In the rows, zero is written as 128.
The rows of M fall into 4 groups, which share some directions, and each row is roughly a mix of its group's hidden directions.
M, 147 rows:
[[129  96 126 129 137  90  78 110 149  97 154]
 [118 144 127 144 143 132 173 174 113 166 157]
 [156  72 135 133 110 107 144 128  94 103 102]
 [149 142 112 124 118 144 121 151  59 144 103]
 [132 103 144 131 123 119 109 104  74 111  80]
 [163 141  93 129 152 144  96 175 103 141 130]
 [134 142 154 130 147 157 177 115 115 168 160]
 [125 128 123 146 147  81  77 125 171 126 137]
 [107  92 123 140 105 126 104 160 185 117 137]
 [145 129 147 131 122 131 173 131  68 162 122]
 [105 145 146 113 105 157 174 148  84 145 127]
 [ 91 127 156 172 111 107 148 160 150 104 114]
 [172 159 121 150 126 157 126 149 102  97  95]
 [142 142 141 157 140  72  86 127 131 120  97]
 [176 138 114 125 141 134  72 124 135 111  94]
 [122 140 127 173 127  65 123 158 116 139 124]
 [118 113 131 132 133 102  93 102 190 102 131]
 [139 149 120 136 135 126  72 138 182 152 138]
 [141 133 120 120 124 143 180 121  67 146 117]
 [126 141 151 116 129 163 123 123 112  98  63]
 [140 131 114 137 144  99  73 137 166 128  90]
 [132 105 129 141 119 102 143 118  54 143 134]
 [138 145 128 142 140 147 149  98 144  97  66]
 [ 99 140 113 128 143  84  85 124 168 102 130]
 [133 127  84 127 117 153 158 125 100 176 156]
 [137 117 142 149 104 113 130 139  55 143 117]
 [ 93 149 115 157 119 111 139 169 141 147 174]
 [110 146  96 100 122 123 163 113 148 120  73]
 [125 120 123 127 151 141 145  99 184  91  97]
 [120 128 122 118 126 168 197 130 105 137 144]
 [128 112 131  99 124 115 100 115 140  75  80]
 [ 93 139 147 145 101 104 173 169 112 118 135]
 [161 153 135 123 124 153 101 110 138  78  91]
 [105 114 135 148 124 107 152  92 168  78 130]
 [173 157 151 145 138 104 101 111 116 145  87]
 [137 132 181 143 171 124 170 122 112 110 137]
 [139 117 125 119 108 145 159 115  72 121  82]
 [124 115 139 115 111 156 101 129 120  85  70]
 [119 115 131  91 117 194 158 113 121 118 114]
 [114 130 144 162 123  66 117 154 123  97 113]
 [116 154 125 118 157 156  98 141 154  87  89]
 [153 106 136 143 124  84  91  83 105 123 113]
 [134 141 141 159 112 106  76 146 158 107  97]
 [105 117 132 142 115 106 175 139  89 163 158]
 [114 150 192 146 138 112 140 116 166 136 144]
 [140 174 152 152 161 126 149 149 147 166 147]
 [130 135 105 153 120 118 154 171  83 168 133]
 [111 122 115 144 150  89 100 152 181 120 151]
 [115 142 161 153 128 117 176 122 114 156 172]
 [119 125 116 116 144 124  92 123 198 120 151]
 [173 143 113 161 144  88  89 148 124 139 124]
 [129 165  99 136 123 171 130 156 117 167 157]
 [123 149 115 133 103 136 155 166  81 170 130]
 [167 177 133 153 154 122 100 138 131 117  93]
 [156 137 103 167 146  81  96 122 131 122  99]
 [154 149 131 144 137 127  94 143 111  90  73]
 [152 110 163  89 139 154 134  77 132 120 112]
 [132 128 122 152 132 116  98 131 184  84 101]
 [119 158 127 139 161 148 128 121 192 128 155]
 [172 113 122 139 124 131 139 110  79 175 135]
 [ 95 127 135  97  70 152 132 144 112 129 158]
 [144 118 164 144 148  78 148 123  94 160 133]
 [146 100  78 114 102 108  95 132 114 116  93]
 [113 101 144 106 114 125 136 100  97 167 175]
 [163 131 128 152 136  98  80 120 127 102  87]
 [166 125 128 112 162 140 106 120 109 114  71]
 [103 177 131 164 139 129 161 161 141 143 149]
 [110 108 116 135 132  82 105 134 164 155 171]
 [140 128 131 120 149 159 136  81 161 165 162]
 [120 133 112 138 134 141 167 130 164 179 166]
 [116 119 100 110 136 121 106  92 161  73 117]
 [ 80 104 128 132 107 140 104 164 158  98 110]
 [146 151 163 132 155 102  89 126 156 103  96]
 [116 100  85 113 144 138 135 152 110 167 168]
 [125 120 145 112 119 149 188 113 100 165 149]
 [121 110 129 146 116 119 186  99 112 167 150]
 [176 132 117 149 128 142  95 149 107 106  84]
 [117 155 154 131 156 126 114 127 192 117 156]
 [137 100  79 127 104 106 101 150  97 119  97]
 [150 119 103 149 150  89  97 155 132 171 146]
 [131 139 143 108 143 164 144  69 167 127 128]
 [ 88 132 122 110 133 110 119 112 170 154 176]
 [172 105 138 139 115 110 123 121  91  94  86]
 [133 140 142 122 108 126 108 160  70 104  93]
 [114 134 148  99 144 140 136  86 161  92  90]
 [142 111 142 134 118 154 158 122  59 143 122]
 [113  94 112 110  97 117 117 140  96  82  96]
 [116  90 140 121 142  94 106 125 173  90 109]
 [141 133 148 102 129 172 130 109 108 171 169]
 [156 157 124 130 122 180 171 129  99 146 130]
 [155 156 183 133 170 146 136 123 117 150 114]
 [106 127 118 123 150 101 101 120 188 135 163]
 [116 111 131 110 115 134 102  99 168  73 110]
 [155 137 164 122 143 127  96 118 175 135 170]
 [110 156 152 156 147  94 130 182 150 130 119]
 [181 145 108 131 142 147 110 147 103 174 126]
 [128  98 106 102 120 181 116 124 151  88 144]
 [112 116 112 151 123  64 116 144 104 111 158]
 [151 134 140 117 156  99  78 129 175 114 113]
 [134 107 160 120 134  92  76 100 123 110 101]
 [120 142 172 139 134 133 184 141  90 109 129]
 [105 132 112 106 125 189 147 139 147 159 154]
 [149 128 135 104 151 146 103 100 183  97 118]
 [131 138 116 100 147 200 133 134 151 118 111]
 [154 110 112 122 119 167 115 149  83 157  94]
 [140 153 126 173  90 120 121 159 101 164 137]
 [108 137 149 114 124 129 166  93 156 166 166]
 [193 151 111 145 130 163 115 143 118 140 112]
 [134 113  97 124 149 153 189 130 109 147 156]
 [114 148 138 132 145 139 139 128 179 149 184]
 [114 129  82 138 115 140 186 140 125 161 143]
 [135  96  98 134  99 157 148 111  81 100 119]
 [136 136 129 134 150  95  76 135 179 135 148]
 [153 134 159 137 112 142 141 133  97  96  72]
 [ 96 124 155 131 133  78  88 124 150  96 128]
 [114  93 139 107 113 115 115 108  92  91  84]
 [165 142 109 118 149 139  78 152 118  98  98]
 [168 113 116 163 121  75 112 144 107 144 143]
 [159 154 140 144 152 127 126 148  79 172 115]
 [120 141 139 118 131 175 196 124 122 141 132]
 [102 112 144 123 117  90 102 162 153  81 121]
 [169 123 146 157 124 125 106 148  96 105  82]
 [108 155 123 159 137  96 144 172 120 169 147]
 [131 150 169 126 117 135 174 142  85 138  98]
 [134 146 102 176 129  83 119 143 102 158 118]
 [133  77 159 101 107 145 122 117  96 109 157]
 [ 97  84 116  94 124 149 124  87 146 100 135]
 [139 163 124 145 130 136 175 179 102 142 117]
 [ 73 115 154 137 104 114 171 138 106 109 136]
 [170 144 108 136 166  96 151 115 108 131 166]
 [126 115 113 140 113  93  93 135 111  74  96]
 [ 97 139 106 149 128 127  98 183 111 163 125]
 [109 110  84 115 106 129 119 104 165 149 169]
 [164 114 125 123 123 155  96 129 138  84  81]
 [143 151 146 136 132 123 125 160  76 177 141]
 [112 131 120 140 121 118 159 137 134 181 183]
 [113 128 108 131 104 158 105 116 193 136 149]
 [103 115 128  99 126 120 148  94 110 177 167]
 [154 143 151 133 146 171 166  98 114 163 138]
 [113 158 111 166 118 122 161 169 101 157 141]
 [ 88  91 141 107 112  95 138 100 119 157 154]
 [ 92 113 139 116 107 158 165 111 174 118 150]
 [143 137 125 137 117 125 125 145  58 105  93]
 [145 136 126 102 141 183 152 122 114 174 145]
 [123  93 139 100 109 159 159  94  85 122 120]
 [ 98  85 102  82  97 106 123 123 140 111 130]
 [127 143  99 151 117  99 134 176  99 170 124]]

One row of each group comes first, with its name. Which group is each row after those in?
[120 110 110 112 115 150 175 114  79 137  97]  (23)
[167 150 112 172 132 122  96 149 156 148 104]  (117)
[153 167 103 125 148 144 105 129 103 180 141]  (135)
[119 123 139 145 137  95 124 120 162 165 185]  (92)

[105 105 158 125 144  91  99 132 156  81 134]  (117)
[110 101 147  86 115 128 135  95 119  90  90]  (23)
[154 148 153 137 130  97  84 128 106 116  82]  (117)
[ 95 131 161 134 110 113 172 101 150  98 103]  (117)
[108 136  99 122 162 135 125 148 177  96 162]  (135)
[133 124 125 107 127 168 151 112 111 171 177]  (92)
[117 139 107 138 155 102 102 134 194 117 136]  (117)
[109 101 113 112 127 162 111  82 159  92 138]  (23)
[101 131 126 105 134 114 117  94 165  91  83]  (23)
[ 86 126 111 127 117  82 117 178 144 113 136]  (23)
[117 111 141 162 137  63 118 153 150 116 120]  (135)
[110 138 172 155 124  74 105 134 153 112 133]  (92)
[106 164 165 149 131 139 180 143 109 142 143]  (23)
[122 143 128 147 116 104 138 161  99 183 160]  (92)
